Each path below is one point turned by a fixed rotation once a step. After each direction that follows a path, write how fast that rotation turns it, in deg/step (0 if it stays still).
Each turn is a multiple of 5 degrees from 10 to 175, or 0.
Each row of a path follows its step; steps can be skipped.
Rotation 1:
step 0: [-28  -5 -14  -9   6  -7   2   5  -1   2  10  18  -2  -4   4  -9  -3  -7
  12   0  15  -3 -13  -5  -6  -3  19   6]
step 1: [ 23   7   7   8 -14   8  -2  16  -4 -14 -12  -9   6  12   3   9  12  14
 -11   0 -15  -4   5   5   0   2  -9  -5]
step 2: [ -7  -7  10  -3   0 -15   0 -17   9  19  11   7  -6  -5  -4 -11 -17 -10
  -2  -3  20  12   3  -3  -4   0  13   6]
step 3: [  5  -4 -17  -2   4  11  -3   1 -13 -18  -4 -12  -4  11   8  14   1   0
   8  -4 -20 -22  -2  -9   0   3  -9 -12]
step 4: [ -3   4  17  12   4  -1  -1  -2   5   9   9  14   8 -14  -5  -5   6 -10
  -8  14   8  29   8   8  10  -6  -6   6]
step 5: [-10  -4 -16 -17   2   2   7   2   6   2  -7 -23  -8   0  -3   3  -5  14
  16 -19  -9 -14  -7   7 -10  10   3   3]
step 6: [  3   7   3   8  -6   5 -10   4 -11 -12  -4  30   9  -1   2  -8   8   1
 -17  21  16   5  -6  -7   3   1  -1  -2]
step 7: [  5  -4  14  -5   0 -14   7  10  15  15   1 -20  -4   3  -7   0   0  -2
   4 -20 -15  -6  14   2  -9  -8  11  -7]
step 8: [  4   2 -16   5  -3  13  -6 -26  -6  -2  -2   7  -3   5  12   5  -7   1
  -2  12  20   0 -11 -17  10   8  -7   9]
Directions:
[-4  2 -1 -3 -4  1  2  9  1 -3 -4  3  3 -2 -3 -3  3  7  1  0  2  2 -5  8
 -2  4  3  4]
70
[ -1   3   1   0   3  -2  -3  -3   2 -10  -7   3  -3  -1   7   2   3   1
  -9   0  -3   1   4   2   2   0   0   4]
145
[ 4 -5  0  2 -2  0 -9 -2 -1  0 -3  0 -1 -7 -5 -1  2 -6  1  1  2 -1  0  6
 -3 -8  4  3]
155
[ 5 -2 -7 -4  0  0  2  3 -5 -1  4  3  5  2 -1  4  7 -1 -8  2 -2  5  0  1
 -3 -5 -2 -5]
135
Rotation 2:
step 0: [  8   8   8   2 -14   8   3 -18  18  -5   4 -11  -4 -20  -7  -9   3  -7
  -2 -14  -1  -5  -4  -3 -11   5  -8   2]
step 1: [  1   2 -22  12  12   1 -10   0  13  -1   0  -1  -2  -9 -16  -8  11  -5
  -9  -7  13   8   5  -2 -14  -7  -7   5]
step 2: [  2   5  -3   3  -9  11   5  10   0 -12  -5   6  -3  13  -8   5  -8   4
 -21 -16  14  11  -2 -12  -5  -2   4  12]
step 3: [  6   0   4   3   6   6  11 -14  -3 -10   3  -7   4  23 -14  -1   6   2
  13  -4   9  18   1  -2  11   1  -5  11]
step 4: [ -7   7  -1 -15  12   2  10 -15  -5  12  23  -2   4  -3  -9   6 -11   0
  -4  -7   4   9 -17   2   2   3  -4   9]
step 5: [ -3  17  12   4   4  19  12   0   8  10  12  11   3  -6  -5  12   5 -11
   9   0   7   3   3  10 -10 -13  -4  -5]
step 6: [  6   5  -3  19   3   6   9  -1  -7  -4  16  12   1  -1   7 -15  -5 -22
  -4   0  13  -8   2   0 -11  10  -4   3]
step 7: [  3  11  -4  19  -5  11  -5   0   1  -1   4  -1   1  -8  -8 -19 -22   6
   9  -3   5   2   6  -5   4  -8  15   9]
step 8: [ 16   9 -12   4   2   2   1  -5   0  24   6  -1   1   9   7  -4  -1   3
  -6  -2   1  16  17 -18   8   0   4   6]
Directions:
[ 1  1  4  6  2 -1  1 -5  7 -3 -5  1  1  1 -4  2 -1  5  6  4  2  2  2  1
  0 -7  2 -8]
160
[ 5  1  1 -1 -1  3  3 -7  0 -4 -5  1  0  3 10  1  3 -1  6  0 -1  2  2 -1
 -7  6 -4  4]
125
[-5  6  2 -1 -2 -3 -4  1 -5  1  1 -3  2  7  0  6  2  2  2  2  1  9 -6 -2
  1  5  0 -3]
60
Rotation 3:
step 0: [  0  17 -21  13   5  16  -2  -8   3   2  15  -8   2  17 -16   1  -7   6
  -6  -2 -12  -4   6   5  -9  -4   5   9]
step 1: [  1  12  -1   2  -3 -19  -5   3 -18   1   4  11   8  23   6  -1   2  -3
  -6 -13  10 -12  16   3   3  -3  14   8]
step 2: [  3  -1  -8   8 -14  -6   9  -5  -9  -3  11  26  15  -2  -3   1 -12  15
   2  10  -8   5 -12  -2   1  -9  11   8]
step 3: [ -1   4   8   6 -17   7  -1  -5  -7  -9   9  11  -4  -7   1   7  -4 -10
 -25  -4 -11 -11   2  13  -8   7  -8  19]
step 4: [-11  -4   7 -11   7   4 -12  14  -8  -2   1  10   3  -1  -9   8 -16   6
  -6   3 -18 -14  17  -1  -8 -12  16  -4]
step 5: [ 21  14   1  12   3  -5  -2  -2   2  -9   0  10  -6 -10  -7  -6 -18 -18
  16   0  -5  -9  10   3   0 -14   6  12]
step 6: [-21  27  -9  -9  -9   1   6  -3   8  11   2  14   2   6 -12   5  -3  -1
  12  -3  -7   0   9   8  -7   3  -3  13]
step 7: [  2  16  19   7 -19  -4  -4  14 -10 -15 -13  13  -1  18   1  -1   6  10
   6   8  -2  -9   3   4  -9  -7  -1   0]
step 8: [ 11   0   8   2 -10   8 -14 -13   7   0  20   7  -7  10  -5  14 -12  11
   8   9  -5   7  -6  -5 -19   0   9   9]
Directions:
[ 6  2 -4  5 -2  0  0 -8  3  1  4 -4 -4 -6 -3  2 -1  3  1 -7 -3  3 -3  1
 -5  1 -5  3]
130
[ 1 -5 -1  5  1 -6  0 -3  5  4 -2  6  3  0  4  6 -6 -3  7 -2  2  1  2  0
  6  4  3  0]
100
[-5 -1  3  4 -6  2 -2 -3  0 -3 -4  7  1 -1  0  5  7  1 -1  2 -4  3 -4  5
  1  0 -6 -5]
85
Rotation 4:
step 0: [ 12   5  -1   5  -2  16  -7  -4   4   0   4   5  13   8 -15   3   3  -2
 -26   5   2  16   7  -2   2   5 -16 -21]
step 1: [ 15   4   3   9  -1  11  17 -20  -5   7   0   1  13  12  12 -15  12  11
 -15  -6   5  -9  -8  -4  -1  -1 -15  -4]
step 2: [ 17  10  -5  16 -13   2   6  -6  -7  13   0 -13  17  -9  -1   9   9  18
   7  17   2  -1  -2  -5  17   6  -3  -4]
step 3: [  9 -10   9   3 -14   6 -15 -14  19   5  -3 -17   7  13  -4   1  12   0
   6   6  10   7 -16  -5   9  14  -3  -8]
step 4: [ 12   4  13   8 -13  -9 -11 -11   0  -4 -11   9   7  14  -7  -4   6   7
 -19   2  24   2   7  10  15   4  -1   6]
step 5: [ -5 -11 -10   9  -5   2   0 -17 -14  13   9  -2   7  16 -14  -8  -2  17
 -10  -2   3  -7  -1   4   9  20  -1  13]
step 6: [ -6 -14   6  12 -15 -14  11   0   7  19   0  -5   2  15   7   7   8  17
  -1   7  -2   8   4 -19  11   1   4  13]
step 7: [-21  -6   6   3 -14  -4 -14   1  10   0   6   2  10  -2   2   0   1   3
 -21  13  -5  17  -1  -4  21  16  -3  -8]
step 8: [ -2   1   9  10   3  14  -4  -3  12  11  12  20  12  23  15 -10  -2  -1
 -16  -6   6   6  10   3   4  11  -1   2]
Directions:
[ 4 -9  2 -2 -4 -2 -2  3  2 -2  4 -3  0 -7  7  2  3  6  5  1 -4  3  2  2
  2  1  1 -3]
90
[ 0  6 -7 -3 -5  1  1  1 -1  5  1 -2  0  6  0  0  1  5  8  3 -8 -6  3 -1
  1 -2  5  0]
100
[ 0 -2 -1 -9 -5  1  1  6  5  0 -9  2 -1  2 -3  2 -1 -1 -3  4  0  4 -6 -4
  1  2  1 -4]
100
[ 5  1 -3 -2  1 -2 -1 -4  0  0 -4 -4  0  0 -3  4  6 -1  6 -3  8 -2 -6  7
  6 -1  0  3]
40
[-5  5  0  5 -3  1 -2  0  7  0 -1  1  0 -6  6 -1 -2 -5  6  2  4 -3 -1 -5
  5  5  2 -2]
80
